In the data rows, zero lies at 4.5, halfway between 4 and 5.
Each row below has a hidden score, from 0 to 12, with 6 about the middle. What is it?
np.array([4, 4, 3, 5, 4, 3, 5, 4, 3, 3, 4, 5]) -> 7
np.array([5, 3, 7, 3, 5, 6, 6, 4, 3, 5, 4, 3]) -> 7
np.array([3, 4, 5, 3, 4, 4, 5, 4, 5, 3, 3, 4]) -> 8
np.array([5, 5, 6, 4, 5, 6, 5, 3, 3, 3, 7, 6]) -> 4
np.array([3, 4, 4, 4, 4, 4, 4, 6, 6, 5, 3, 4]) -> 7
np.array([3, 2, 5, 6, 4, 4, 6, 4, 4, 4, 3, 5]) -> 6
np.array([4, 5, 4, 5, 4, 3, 4, 6, 6, 6, 4, 5]) -> 4
np.array([6, 5, 2, 5, 4, 3, 5, 5, 4, 4, 5, 3]) -> 6
np.array([4, 5, 2, 5, 6, 5, 5, 4, 5, 4, 5, 6]) -> 5
np.array([6, 5, 5, 8, 5, 7, 5, 2, 5, 7, 8, 4]) -> 3
np.array([4, 3, 4, 4, 4, 4, 5, 6, 8, 8, 6, 3]) -> 8
np.array([3, 5, 3, 4, 5, 4, 4, 6, 6, 4, 3, 5]) -> 6
np.array([4, 3, 7, 5, 4, 5, 2, 3, 4, 5, 4, 2]) -> 12
np.array([2, 5, 5, 4, 4, 6, 4, 4, 5, 4, 3, 6]) -> 6
np.array([7, 7, 4, 3, 6, 7, 4, 3, 3, 2, 4, 7]) -> 1
np.array([4, 4, 5, 5, 6, 4, 4, 6, 6, 7, 6, 6]) -> 5
np.array([5, 5, 4, 5, 4, 3, 5, 4, 1, 3, 5, 6]) -> 4
np.array([4, 4, 6, 5, 6, 2, 3, 7, 4, 4, 5, 7]) -> 5
np.array([4, 4, 3, 4, 2, 4, 5, 6, 5, 5, 6, 4]) -> 7
np.array([5, 5, 3, 5, 3, 5, 5, 5, 6, 7, 6, 4]) -> 4
np.array([9, 5, 0, 5, 4, 4, 4, 8, 2, 4, 5, 5]) -> 1
np.array([8, 7, 4, 5, 3, 5, 6, 5, 8, 7, 6, 1]) -> 0
np.array([6, 4, 4, 7, 4, 5, 4, 2, 6, 5, 5, 4]) -> 5
np.array([3, 3, 6, 6, 3, 3, 3, 5, 3, 3, 8, 6]) -> 9
np.array([2, 5, 3, 5, 5, 4, 5, 4, 6, 5, 3, 5]) -> 6
np.array([7, 6, 4, 5, 5, 4, 4, 5, 7, 9, 5, 2]) -> 3
np.array([5, 5, 4, 6, 4, 4, 4, 6, 6, 5, 4, 5]) -> 2
np.array([6, 7, 7, 6, 4, 5, 5, 3, 8, 9, 5, 3]) -> 0
np.array([2, 6, 2, 5, 4, 5, 4, 5, 2, 3, 7, 6]) -> 8
np.array([5, 4, 6, 1, 4, 5, 5, 5, 3, 3, 6, 4]) -> 8
np.array([5, 7, 4, 5, 7, 5, 3, 3, 4, 5, 5, 1]) -> 10
np.array([6, 4, 5, 5, 4, 6, 5, 2, 5, 7, 7, 3]) -> 6
np.array([4, 5, 3, 4, 7, 4, 6, 7, 5, 6, 4, 3]) -> 6
np.array([0, 6, 1, 7, 4, 2, 5, 7, 6, 4, 5, 5]) -> 6
np.array([5, 7, 6, 5, 5, 9, 4, 2, 4, 7, 8, 4]) -> 4
np.array([6, 7, 6, 6, 3, 6, 4, 3, 5, 6, 4, 2]) -> 2
np.array([5, 6, 4, 6, 3, 6, 2, 1, 3, 3, 5, 2]) -> 10
np.array([4, 3, 3, 4, 4, 3, 4, 5, 5, 5, 4, 5]) -> 8
np.array([5, 5, 7, 5, 3, 7, 5, 5, 5, 7, 7, 3]) -> 3
np.array([4, 5, 4, 5, 5, 4, 4, 6, 4, 5, 4, 6]) -> 4
np.array([6, 4, 6, 5, 4, 8, 2, 2, 4, 5, 3, 4]) -> 7
np.array([5, 5, 5, 3, 8, 4, 6, 6, 9, 9, 4, 5]) -> 2
np.array([3, 1, 6, 1, 5, 8, 2, 2, 4, 5, 2, 4]) -> 12
np.array([5, 5, 5, 4, 2, 7, 6, 4, 7, 7, 7, 3]) -> 3
np.array([8, 7, 6, 2, 6, 8, 5, 0, 3, 4, 4, 0]) -> 7
np.array([4, 5, 7, 4, 7, 4, 5, 6, 8, 8, 5, 5]) -> 2
np.array([4, 4, 5, 8, 4, 3, 2, 4, 2, 2, 4, 5]) -> 7
np.array([3, 5, 4, 5, 4, 4, 4, 5, 6, 4, 3, 4]) -> 6
np.array([4, 4, 4, 4, 5, 3, 5, 6, 4, 4, 3, 4]) -> 7
np.array([5, 4, 6, 5, 3, 4, 5, 3, 5, 4, 3, 0]) -> 8
np.array([5, 5, 4, 6, 4, 6, 5, 1, 7, 9, 5, 2]) -> 6
np.array([6, 5, 4, 4, 7, 4, 5, 5, 4, 5, 5, 3]) -> 6
np.array([1, 4, 4, 3, 2, 4, 5, 5, 4, 6, 6, 5]) -> 9
np.array([5, 5, 7, 3, 2, 5, 5, 4, 1, 4, 5, 6]) -> 2
np.array([5, 5, 3, 5, 5, 3, 5, 6, 4, 4, 4, 5]) -> 3
np.array([5, 9, 4, 6, 3, 4, 6, 5, 5, 6, 6, 3]) -> 0
np.array([5, 4, 3, 6, 5, 4, 4, 7, 5, 5, 4, 5]) -> 4
np.array([9, 9, 7, 2, 6, 8, 6, 2, 4, 2, 3, 7]) -> 0
np.array([4, 6, 5, 7, 5, 4, 3, 5, 2, 4, 6, 7]) -> 2
np.array([3, 5, 3, 4, 6, 4, 5, 6, 6, 4, 3, 4]) -> 7
np.array([4, 6, 4, 3, 5, 7, 4, 3, 3, 3, 8, 5]) -> 9
np.array([5, 4, 3, 7, 5, 4, 4, 5, 3, 4, 5, 5]) -> 5
np.array([6, 6, 4, 3, 4, 7, 6, 4, 3, 5, 6, 5]) -> 2
np.array([5, 4, 5, 2, 7, 4, 5, 5, 6, 5, 4, 4]) -> 7
np.array([4, 4, 5, 7, 3, 2, 3, 6, 2, 3, 5, 5]) -> 6
np.array([4, 5, 3, 5, 4, 3, 4, 6, 5, 5, 4, 5]) -> 5
np.array([6, 3, 4, 4, 4, 3, 4, 5, 3, 3, 4, 4]) -> 8
np.array([5, 4, 5, 3, 5, 7, 3, 3, 4, 3, 3, 6]) -> 7
np.array([5, 5, 3, 6, 4, 5, 4, 4, 8, 6, 6, 2]) -> 7
np.array([2, 0, 7, 2, 6, 5, 4, 3, 3, 1, 5, 4]) -> 12
np.array([3, 3, 5, 3, 4, 3, 4, 6, 7, 5, 3, 5]) -> 8
np.array([3, 4, 7, 1, 4, 6, 5, 4, 2, 4, 6, 6]) -> 8
np.array([6, 5, 4, 3, 7, 6, 5, 3, 3, 6, 3, 3]) -> 7
np.array([4, 5, 3, 4, 5, 4, 4, 5, 7, 5, 3, 4]) -> 6
np.array([5, 4, 5, 5, 5, 6, 2, 2, 6, 4, 4, 1]) -> 12
np.array([6, 5, 3, 4, 6, 4, 4, 5, 3, 4, 5, 4]) -> 7
np.array([4, 2, 9, 5, 5, 6, 5, 4, 3, 3, 2, 6]) -> 4
np.array([4, 4, 3, 3, 5, 4, 5, 3, 6, 4, 3, 5]) -> 8
np.array([7, 6, 5, 4, 7, 6, 6, 2, 4, 5, 3, 3]) -> 3
np.array([6, 6, 4, 3, 6, 5, 6, 4, 4, 3, 4, 5]) -> 2
np.array([3, 5, 2, 4, 4, 4, 5, 6, 6, 4, 2, 5]) -> 5
np.array([6, 6, 6, 5, 6, 4, 3, 5, 4, 4, 6, 1]) -> 8
np.array([5, 4, 6, 1, 6, 7, 6, 3, 3, 4, 4, 4]) -> 8
np.array([3, 1, 9, 6, 3, 6, 4, 5, 5, 4, 5, 5]) -> 7
np.array([5, 5, 5, 7, 5, 4, 6, 5, 8, 8, 5, 6]) -> 0
np.array([5, 4, 2, 5, 5, 3, 4, 7, 4, 4, 4, 4]) -> 7
np.array([7, 7, 3, 4, 5, 6, 5, 3, 3, 3, 6, 6]) -> 1
np.array([5, 3, 3, 4, 4, 3, 5, 6, 2, 2, 5, 4]) -> 9
np.array([7, 8, 1, 4, 6, 3, 7, 7, 4, 2, 4, 4]) -> 0
np.array([7, 6, 2, 5, 7, 3, 3, 6, 5, 4, 4, 4]) -> 5
np.array([5, 4, 4, 5, 5, 6, 5, 4, 7, 7, 5, 3]) -> 6
np.array([4, 5, 4, 3, 4, 3, 5, 5, 5, 6, 5, 3]) -> 8
np.array([7, 8, 6, 4, 6, 8, 5, 1, 2, 3, 3, 7]) -> 0
np.array([4, 1, 7, 0, 2, 8, 6, 3, 4, 7, 5, 5]) -> 9
np.array([4, 3, 4, 5, 6, 2, 5, 7, 5, 4, 3, 3]) -> 8
np.array([2, 5, 2, 5, 5, 3, 4, 6, 6, 2, 5, 5]) -> 9
np.array([2, 4, 4, 3, 3, 5, 6, 4, 5, 6, 4, 5]) -> 7
np.array([5, 5, 3, 5, 5, 4, 5, 5, 4, 4, 4, 5]) -> 4
np.array([2, 0, 8, 5, 5, 1, 3, 5, 3, 1, 5, 6]) -> 12
np.array([7, 5, 4, 1, 4, 6, 6, 4, 5, 4, 3, 5]) -> 2
np.array([4, 7, 2, 6, 6, 6, 5, 4, 3, 3, 4, 5]) -> 3
np.array([4, 4, 3, 9, 5, 2, 3, 5, 3, 2, 3, 7]) -> 4
np.array([4, 5, 4, 9, 2, 4, 6, 4, 5, 4, 5, 3]) -> 2
np.array([6, 6, 4, 2, 5, 7, 5, 3, 3, 4, 5, 6]) -> 3
np.array([4, 1, 5, 3, 5, 4, 6, 4, 6, 6, 2, 4]) -> 9
np.array([5, 4, 6, 8, 5, 4, 3, 5, 5, 5, 6, 3]) -> 6
np.array([2, 3, 7, 1, 3, 6, 4, 5, 2, 4, 5, 6]) -> 10
np.array([5, 5, 7, 6, 1, 7, 4, 3, 2, 4, 5, 3]) -> 4
np.array([4, 4, 5, 6, 3, 7, 3, 5, 5, 5, 6, 5]) -> 6
np.array([9, 7, 4, 4, 8, 2, 4, 5, 2, 2, 2, 3]) -> 2
np.array([6, 6, 8, 4, 5, 7, 6, 3, 4, 3, 4, 6]) -> 0
np.array([3, 5, 2, 7, 5, 4, 5, 4, 6, 4, 3, 5]) -> 5
np.array([6, 4, 5, 3, 3, 6, 5, 3, 3, 3, 4, 5]) -> 4
np.array([1, 5, 6, 3, 1, 7, 5, 3, 2, 3, 6, 8]) -> 5
np.array([4, 4, 5, 3, 5, 2, 5, 6, 4, 4, 4, 5]) -> 6
np.array([9, 9, 5, 5, 5, 6, 6, 4, 6, 5, 6, 0]) -> 0
np.array([4, 6, 2, 3, 6, 4, 5, 5, 7, 6, 4, 6]) -> 4
np.array([4, 6, 3, 4, 3, 6, 5, 4, 4, 4, 5, 6]) -> 3
np.array([3, 4, 6, 6, 4, 1, 3, 6, 2, 2, 8, 6]) -> 8
np.array([5, 3, 6, 4, 6, 8, 7, 4, 4, 4, 4, 6]) -> 2
np.array([4, 4, 6, 8, 4, 0, 1, 4, 3, 1, 3, 6]) -> 7
np.array([5, 5, 5, 6, 5, 2, 5, 7, 5, 5, 5, 5]) -> 1
np.array([5, 4, 4, 7, 5, 7, 5, 1, 9, 9, 7, 4]) -> 5
np.array([4, 4, 4, 7, 4, 3, 3, 5, 4, 2, 3, 4]) -> 7
np.array([4, 5, 4, 4, 5, 3, 4, 5, 5, 4, 3, 4]) -> 7
np.array([3, 3, 5, 3, 6, 6, 6, 5, 2, 3, 6, 6]) -> 8
np.array([3, 4, 3, 4, 4, 3, 5, 6, 6, 7, 3, 5]) -> 5
np.array([4, 4, 6, 4, 4, 6, 5, 5, 2, 4, 6, 6]) -> 5
np.array([4, 3, 5, 6, 4, 3, 4, 6, 5, 4, 5, 5]) -> 6
np.array([5, 5, 5, 5, 4, 7, 3, 3, 6, 7, 6, 2]) -> 8
np.array([3, 2, 5, 1, 4, 5, 4, 4, 7, 5, 3, 6]) -> 10
np.array([3, 2, 6, 4, 6, 2, 4, 6, 4, 3, 4, 4]) -> 11
np.array([4, 4, 5, 6, 5, 2, 3, 4, 2, 3, 4, 6]) -> 7
np.array([5, 6, 5, 4, 4, 5, 5, 4, 4, 4, 7, 5]) -> 3
np.array([8, 5, 1, 5, 3, 4, 4, 5, 1, 2, 3, 4]) -> 4
np.array([2, 5, 5, 2, 4, 7, 3, 4, 3, 3, 6, 6]) -> 10
np.array([8, 6, 1, 6, 6, 6, 5, 4, 6, 6, 8, 1]) -> 6
np.array([3, 4, 4, 3, 4, 3, 5, 5, 3, 4, 4, 5]) -> 8
np.array([6, 6, 4, 7, 3, 6, 4, 4, 5, 5, 7, 1]) -> 5
np.array([4, 3, 8, 2, 7, 6, 6, 6, 3, 3, 3, 5]) -> 6
np.array([4, 5, 2, 7, 6, 4, 5, 6, 3, 5, 5, 6]) -> 3
np.array([8, 7, 6, 1, 6, 6, 5, 4, 4, 3, 2, 4]) -> 0
np.array([3, 5, 4, 8, 5, 3, 4, 4, 4, 2, 2, 5]) -> 4
np.array([4, 6, 5, 5, 3, 3, 3, 7, 5, 5, 5, 5]) -> 3
np.array([5, 4, 4, 5, 5, 4, 4, 6, 5, 7, 5, 6]) -> 4
np.array([9, 9, 9, 3, 7, 8, 6, 1, 3, 3, 2, 0]) -> 0
np.array([5, 5, 5, 5, 6, 6, 4, 3, 3, 5, 4, 0]) -> 11
np.array([4, 4, 6, 9, 4, 7, 2, 3, 8, 7, 5, 4]) -> 5
np.array([3, 4, 3, 3, 5, 4, 3, 4, 6, 4, 1, 4]) -> 11
np.array([7, 5, 2, 8, 2, 2, 4, 6, 2, 1, 7, 6]) -> 1
np.array([3, 4, 3, 2, 5, 4, 4, 5, 5, 4, 3, 4]) -> 11
np.array([5, 4, 3, 5, 6, 4, 5, 6, 4, 5, 6, 4]) -> 7
np.array([3, 3, 5, 3, 3, 5, 6, 4, 0, 2, 6, 6]) -> 8
np.array([2, 7, 3, 5, 5, 3, 5, 5, 6, 4, 4, 4]) -> 5
np.array([3, 3, 5, 2, 3, 4, 3, 5, 5, 5, 3, 4]) -> 11
np.array([3, 2, 6, 4, 5, 5, 2, 5, 5, 5, 5, 6]) -> 11
np.array([4, 3, 5, 6, 3, 6, 6, 5, 9, 8, 5, 4]) -> 3
np.array([5, 5, 5, 8, 1, 8, 6, 3, 5, 5, 6, 4]) -> 0
np.array([4, 4, 6, 4, 5, 3, 4, 5, 5, 4, 5, 5]) -> 7
np.array([5, 5, 5, 2, 3, 7, 3, 4, 5, 6, 5, 3]) -> 8
np.array([4, 7, 3, 5, 4, 3, 4, 5, 5, 5, 5, 5]) -> 3
np.array([5, 4, 7, 6, 5, 9, 3, 2, 5, 8, 6, 3]) -> 7
np.array([4, 4, 5, 4, 3, 4, 6, 5, 7, 5, 4, 2]) -> 6
np.array([3, 3, 4, 2, 4, 4, 4, 5, 7, 6, 3, 5]) -> 9
np.array([3, 6, 1, 4, 6, 3, 4, 5, 6, 3, 3, 4]) -> 9
np.array([3, 3, 6, 5, 4, 5, 4, 4, 7, 7, 7, 3]) -> 10
np.array([6, 5, 5, 4, 5, 5, 5, 4, 6, 7, 4, 2]) -> 5
np.array([4, 5, 4, 6, 5, 4, 4, 6, 4, 4, 5, 6]) -> 4
np.array([4, 4, 3, 5, 2, 4, 5, 4, 4, 5, 6, 2]) -> 9
np.array([5, 5, 5, 3, 4, 7, 6, 3, 3, 3, 4, 7]) -> 1
np.array([5, 5, 3, 4, 5, 4, 5, 6, 5, 5, 6, 4]) -> 6
np.array([5, 3, 6, 7, 4, 4, 6, 5, 5, 3, 3, 7]) -> 0
np.array([5, 5, 4, 6, 3, 4, 5, 6, 5, 6, 5, 6]) -> 0
np.array([3, 3, 5, 8, 5, 8, 5, 3, 8, 7, 4, 5]) -> 4
np.array([6, 6, 2, 5, 4, 5, 5, 4, 3, 6, 6, 3]) -> 5
np.array([3, 3, 6, 2, 5, 4, 4, 4, 6, 6, 2, 6]) -> 8
np.array([4, 3, 5, 4, 3, 6, 4, 4, 7, 8, 5, 5]) -> 6
np.array([7, 6, 4, 2, 5, 5, 5, 4, 4, 4, 3, 5]) -> 2
np.array([4, 3, 6, 0, 3, 8, 5, 2, 2, 3, 3, 6]) -> 8
np.array([5, 6, 5, 2, 3, 5, 4, 4, 3, 4, 6, 4]) -> 7
np.array([7, 7, 7, 6, 6, 7, 5, 1, 9, 9, 4, 5]) -> 0
np.array([4, 4, 8, 3, 5, 6, 1, 1, 2, 3, 3, 7]) -> 9
np.array([3, 4, 5, 4, 5, 2, 4, 7, 5, 5, 4, 5]) -> 7
np.array([3, 5, 3, 5, 5, 4, 5, 5, 5, 5, 4, 5]) -> 5
np.array([5, 4, 3, 5, 5, 4, 5, 7, 4, 5, 6, 5]) -> 5
np.array([5, 6, 1, 6, 5, 3, 6, 5, 3, 2, 3, 5]) -> 2
np.array([5, 5, 3, 4, 5, 3, 5, 5, 4, 4, 5, 4]) -> 6
np.array([5, 5, 3, 4, 3, 4, 5, 4, 3, 4, 6, 5]) -> 5
np.array([5, 4, 4, 3, 4, 3, 5, 6, 4, 3, 4, 3]) -> 8
np.array([4, 5, 1, 3, 5, 7, 5, 4, 4, 2, 4, 6]) -> 7
np.array([5, 4, 3, 4, 3, 3, 5, 5, 3, 4, 5, 5]) -> 6
np.array([5, 7, 3, 4, 7, 4, 7, 8, 6, 6, 7, 5]) -> 0
np.array([8, 6, 8, 2, 5, 8, 6, 2, 4, 2, 4, 5]) -> 0
np.array([8, 6, 6, 5, 5, 5, 3, 2, 8, 9, 4, 0]) -> 5
np.array([3, 8, 0, 4, 6, 3, 4, 6, 4, 4, 4, 4]) -> 7
np.array([4, 4, 4, 4, 4, 3, 3, 7, 4, 5, 6, 5]) -> 8
np.array([5, 5, 5, 3, 5, 5, 5, 3, 2, 5, 5, 5]) -> 6
np.array([5, 5, 4, 5, 5, 6, 6, 3, 1, 2, 4, 6]) -> 3
np.array([3, 5, 3, 1, 5, 6, 5, 4, 4, 5, 5, 4]) -> 11
np.array([5, 4, 5, 5, 5, 5, 6, 3, 7, 7, 5, 3]) -> 5
np.array([4, 5, 5, 7, 5, 3, 3, 6, 2, 4, 7, 5]) -> 6
np.array([4, 8, 7, 7, 2, 7, 6, 4, 2, 5, 7, 4]) -> 0
np.array([3, 4, 4, 3, 5, 3, 4, 6, 6, 4, 3, 4]) -> 9
np.array([3, 3, 4, 3, 5, 2, 3, 6, 2, 4, 7, 5]) -> 12
np.array([2, 7, 3, 8, 4, 4, 5, 4, 4, 3, 2, 5]) -> 2
np.array([6, 4, 4, 6, 3, 6, 5, 4, 7, 7, 4, 5]) -> 1
np.array([5, 4, 5, 4, 5, 4, 6, 5, 3, 5, 5, 4]) -> 5
np.array([4, 7, 1, 8, 5, 5, 5, 5, 3, 2, 4, 5]) -> 2
np.array([3, 3, 7, 6, 3, 0, 1, 5, 3, 1, 3, 6]) -> 9
np.array([4, 5, 4, 4, 4, 2, 4, 7, 3, 3, 8, 6]) -> 6
np.array([4, 4, 4, 5, 4, 3, 5, 4, 3, 3, 5, 4]) -> 8
np.array([3, 2, 8, 2, 2, 4, 5, 4, 4, 5, 1, 4]) -> 8
np.array([5, 5, 3, 5, 5, 4, 4, 7, 6, 7, 4, 5]) -> 3
np.array([4, 5, 4, 4, 5, 4, 5, 5, 6, 5, 6, 4]) -> 6
np.array([9, 8, 2, 4, 5, 7, 5, 4, 5, 5, 6, 1]) -> 2
np.array([5, 3, 5, 2, 4, 4, 6, 4, 3, 4, 5, 5]) -> 7
np.array([5, 5, 4, 5, 4, 3, 4, 6, 4, 5, 4, 5]) -> 3
np.array([4, 6, 3, 4, 4, 5, 6, 4, 2, 3, 6, 4]) -> 6
np.array([4, 6, 4, 9, 3, 4, 4, 4, 6, 5, 3, 4]) -> 1
np.array([3, 4, 3, 3, 5, 3, 5, 6, 5, 3, 2, 3]) -> 10
np.array([5, 4, 7, 9, 5, 2, 3, 5, 6, 4, 3, 5]) -> 1
np.array([2, 5, 3, 5, 4, 3, 4, 5, 6, 5, 3, 5]) -> 7
np.array([2, 2, 5, 3, 4, 2, 3, 4, 5, 3, 4, 5]) -> 12
np.array([7, 5, 4, 3, 5, 6, 6, 4, 6, 4, 4, 6]) -> 0
np.array([4, 2, 5, 4, 5, 4, 6, 6, 3, 4, 3, 5]) -> 6
np.array([6, 6, 4, 2, 4, 5, 5, 5, 5, 4, 5, 5]) -> 3
np.array([5, 5, 4, 2, 5, 6, 5, 3, 3, 3, 5, 5]) -> 7
np.array([5, 2, 5, 0, 5, 6, 4, 6, 6, 7, 4, 5]) -> 9
np.array([5, 2, 5, 2, 5, 4, 4, 7, 5, 7, 4, 5]) -> 8
np.array([6, 4, 8, 6, 4, 6, 5, 4, 4, 4, 6, 5]) -> 1
np.array([2, 3, 6, 2, 4, 6, 5, 3, 5, 5, 2, 6]) -> 8
np.array([5, 5, 5, 2, 6, 6, 5, 4, 4, 3, 4, 5]) -> 6
np.array([3, 2, 6, 4, 6, 2, 2, 6, 4, 3, 5, 5]) -> 12
np.array([4, 5, 3, 6, 3, 4, 4, 6, 4, 3, 3, 6]) -> 2
np.array([4, 5, 3, 3, 5, 3, 5, 7, 6, 7, 6, 4]) -> 6
np.array([4, 4, 4, 5, 4, 4, 3, 5, 4, 4, 7, 6]) -> 8
np.array([3, 3, 5, 7, 4, 4, 4, 4, 5, 4, 3, 6]) -> 5
np.array([2, 2, 5, 5, 6, 1, 3, 5, 4, 2, 4, 5]) -> 12
np.array([3, 5, 5, 3, 4, 4, 4, 5, 6, 6, 5, 3]) -> 9
np.array([3, 5, 7, 4, 4, 6, 6, 5, 1, 3, 7, 6]) -> 4
np.array([3, 2, 5, 5, 4, 4, 6, 6, 8, 8, 5, 4]) -> 6
np.array([4, 4, 5, 5, 5, 3, 6, 4, 4, 4, 3, 5]) -> 4
np.array([5, 7, 3, 3, 4, 6, 5, 4, 3, 4, 6, 7]) -> 1
np.array([4, 4, 4, 5, 5, 3, 4, 7, 4, 5, 6, 6]) -> 5
np.array([6, 3, 4, 3, 3, 6, 5, 5, 1, 2, 5, 5]) -> 6
np.array([6, 3, 1, 3, 6, 6, 3, 4, 6, 4, 3, 4]) -> 11
np.array([4, 3, 7, 5, 6, 3, 4, 8, 5, 3, 3, 4]) -> 6
np.array([4, 4, 4, 4, 6, 6, 5, 3, 4, 6, 5, 4]) -> 9
np.array([4, 4, 3, 4, 5, 4, 4, 6, 4, 4, 4, 5]) -> 7
np.array([3, 5, 5, 5, 7, 8, 3, 2, 1, 2, 4, 8]) -> 7
np.array([5, 5, 5, 5, 5, 4, 5, 5, 7, 7, 5, 4]) -> 3
np.array([3, 5, 7, 6, 6, 2, 3, 4, 5, 2, 4, 6]) -> 5
np.array([4, 2, 5, 6, 5, 7, 3, 0, 4, 5, 1, 7]) -> 7
np.array([4, 4, 4, 4, 4, 5, 5, 4, 6, 7, 4, 4]) -> 6
np.array([4, 4, 3, 4, 4, 4, 4, 5, 6, 5, 4, 5]) -> 7
np.array([1, 7, 1, 8, 4, 4, 5, 4, 5, 2, 3, 6]) -> 3
np.array([6, 4, 5, 5, 5, 6, 3, 3, 5, 5, 5, 2]) -> 9
np.array([4, 6, 5, 2, 3, 5, 5, 5, 2, 5, 5, 4]) -> 6
np.array([5, 5, 5, 8, 3, 4, 3, 4, 4, 4, 5, 6]) -> 2
np.array([4, 5, 3, 6, 6, 4, 5, 5, 2, 5, 7, 5]) -> 6
np.array([5, 4, 5, 7, 6, 8, 4, 0, 6, 7, 2, 2]) -> 8
np.array([4, 4, 4, 6, 3, 1, 2, 6, 4, 2, 5, 5]) -> 8
np.array([3, 1, 7, 4, 2, 2, 3, 4, 3, 2, 2, 5]) -> 11
np.array([8, 6, 4, 5, 4, 4, 6, 4, 7, 7, 5, 0]) -> 3
np.array([3, 6, 2, 9, 3, 4, 5, 5, 5, 3, 3, 7]) -> 0
np.array([3, 5, 1, 3, 6, 3, 4, 3, 6, 4, 3, 5]) -> 10
np.array([4, 3, 7, 6, 2, 3, 3, 5, 5, 5, 5, 4]) -> 6
np.array([3, 5, 5, 3, 4, 7, 6, 2, 4, 5, 5, 4]) -> 7
np.array([4, 5, 3, 6, 4, 4, 5, 6, 6, 6, 5, 6]) -> 2
np.array([4, 3, 4, 4, 7, 2, 3, 5, 6, 3, 3, 5]) -> 10
np.array([6, 2, 4, 4, 5, 5, 4, 3, 4, 4, 4, 5]) -> 9
np.array([4, 4, 5, 3, 5, 6, 4, 4, 1, 2, 7, 6]) -> 9
np.array([5, 6, 6, 2, 6, 7, 7, 5, 3, 3, 5, 6]) -> 1
np.array([8, 7, 0, 7, 5, 4, 6, 6, 2, 1, 4, 6]) -> 0
np.array([5, 5, 2, 3, 6, 5, 3, 5, 6, 5, 5, 2]) -> 12
np.array([2, 3, 5, 2, 5, 5, 3, 3, 4, 3, 5, 5]) -> 12
np.array([6, 6, 6, 6, 4, 5, 4, 3, 5, 6, 4, 3]) -> 2
np.array([5, 4, 2, 4, 6, 3, 4, 5, 6, 3, 3, 4]) -> 8
np.array([7, 5, 5, 6, 3, 5, 6, 3, 9, 8, 6, 0]) -> 3
np.array([5, 4, 7, 6, 3, 5, 2, 2, 4, 3, 3, 0]) -> 11
np.array([6, 5, 5, 4, 4, 5, 4, 4, 6, 7, 6, 3]) -> 5
np.array([5, 5, 3, 3, 4, 4, 5, 6, 6, 5, 4, 5]) -> 4
np.array([4, 6, 6, 4, 5, 9, 7, 2, 1, 2, 5, 8]) -> 0
np.array([4, 2, 3, 2, 5, 5, 4, 4, 6, 4, 1, 5]) -> 10
np.array([2, 4, 4, 3, 4, 4, 5, 6, 5, 5, 5, 5]) -> 8
np.array([2, 3, 6, 4, 3, 4, 5, 4, 6, 6, 3, 5]) -> 7
np.array([5, 5, 3, 4, 5, 4, 4, 6, 5, 5, 5, 6]) -> 4
np.array([3, 4, 5, 5, 5, 3, 4, 6, 5, 4, 4, 4]) -> 8
np.array([5, 4, 4, 5, 5, 5, 3, 3, 5, 4, 3, 3]) -> 9
np.array([5, 6, 3, 6, 5, 4, 5, 6, 6, 7, 4, 6]) -> 0
np.array([3, 3, 4, 5, 4, 3, 4, 2, 4, 4, 2, 4]) -> 10
np.array([7, 6, 4, 9, 1, 6, 7, 5, 6, 7, 3, 5]) -> 0
np.array([2, 3, 5, 3, 4, 4, 5, 5, 4, 5, 5, 5]) -> 10
np.array([6, 5, 2, 8, 4, 4, 5, 3, 3, 3, 3, 2]) -> 5
np.array([3, 3, 4, 3, 5, 4, 4, 4, 6, 5, 2, 4]) -> 10
np.array([5, 4, 5, 2, 4, 5, 6, 3, 2, 4, 5, 5]) -> 6
np.array([5, 4, 4, 5, 5, 3, 4, 6, 5, 5, 4, 4]) -> 6
np.array([1, 6, 3, 8, 5, 4, 5, 6, 5, 4, 3, 5]) -> 4
np.array([5, 4, 4, 6, 3, 5, 5, 3, 5, 4, 5, 5]) -> 4
np.array([4, 5, 6, 4, 3, 4, 4, 5, 7, 8, 6, 5]) -> 3
np.array([7, 5, 4, 4, 3, 5, 6, 4, 7, 8, 5, 2]) -> 2
np.array([9, 9, 6, 4, 5, 7, 6, 3, 4, 6, 5, 2]) -> 0
np.array([5, 5, 6, 3, 3, 5, 3, 3, 2, 3, 5, 6]) -> 6
np.array([5, 5, 4, 5, 4, 3, 5, 7, 6, 6, 5, 6]) -> 0
np.array([5, 3, 6, 6, 2, 7, 6, 2, 8, 8, 4, 2]) -> 4
np.array([5, 2, 7, 4, 5, 3, 4, 4, 4, 2, 3, 4]) -> 9
np.array([4, 4, 5, 5, 6, 2, 3, 5, 4, 4, 5, 6]) -> 7
np.array([4, 5, 5, 3, 5, 5, 6, 4, 3, 4, 6, 6]) -> 4
np.array([3, 3, 6, 5, 4, 1, 4, 7, 5, 3, 5, 5]) -> 7
np.array([4, 3, 4, 1, 5, 5, 5, 5, 6, 7, 3, 4]) -> 9
np.array([4, 2, 7, 2, 6, 7, 6, 2, 2, 3, 5, 2]) -> 12
np.array([2, 4, 3, 7, 4, 2, 3, 4, 5, 2, 2, 5]) -> 9
np.array([5, 4, 4, 3, 4, 5, 4, 5, 3, 4, 5, 4]) -> 8
np.array([4, 4, 5, 5, 5, 5, 4, 5, 5, 4, 6, 4]) -> 8
np.array([8, 5, 4, 6, 4, 5, 6, 3, 7, 8, 7, 0]) -> 4
np.array([2, 1, 7, 3, 6, 5, 3, 4, 3, 1, 5, 6]) -> 12
np.array([2, 5, 4, 5, 3, 3, 4, 4, 6, 5, 4, 5]) -> 7
np.array([6, 6, 4, 9, 2, 7, 7, 4, 5, 3, 5, 4]) -> 0
np.array([6, 4, 5, 7, 5, 7, 6, 3, 7, 8, 7, 4]) -> 2
np.array([7, 7, 6, 4, 4, 7, 4, 2, 4, 6, 5, 1]) -> 5
np.array([7, 4, 6, 2, 5, 8, 4, 3, 6, 6, 4, 4]) -> 5
np.array([5, 5, 4, 3, 4, 4, 4, 6, 6, 6, 4, 4]) -> 5
np.array([6, 6, 5, 7, 5, 5, 5, 3, 9, 9, 3, 4]) -> 0
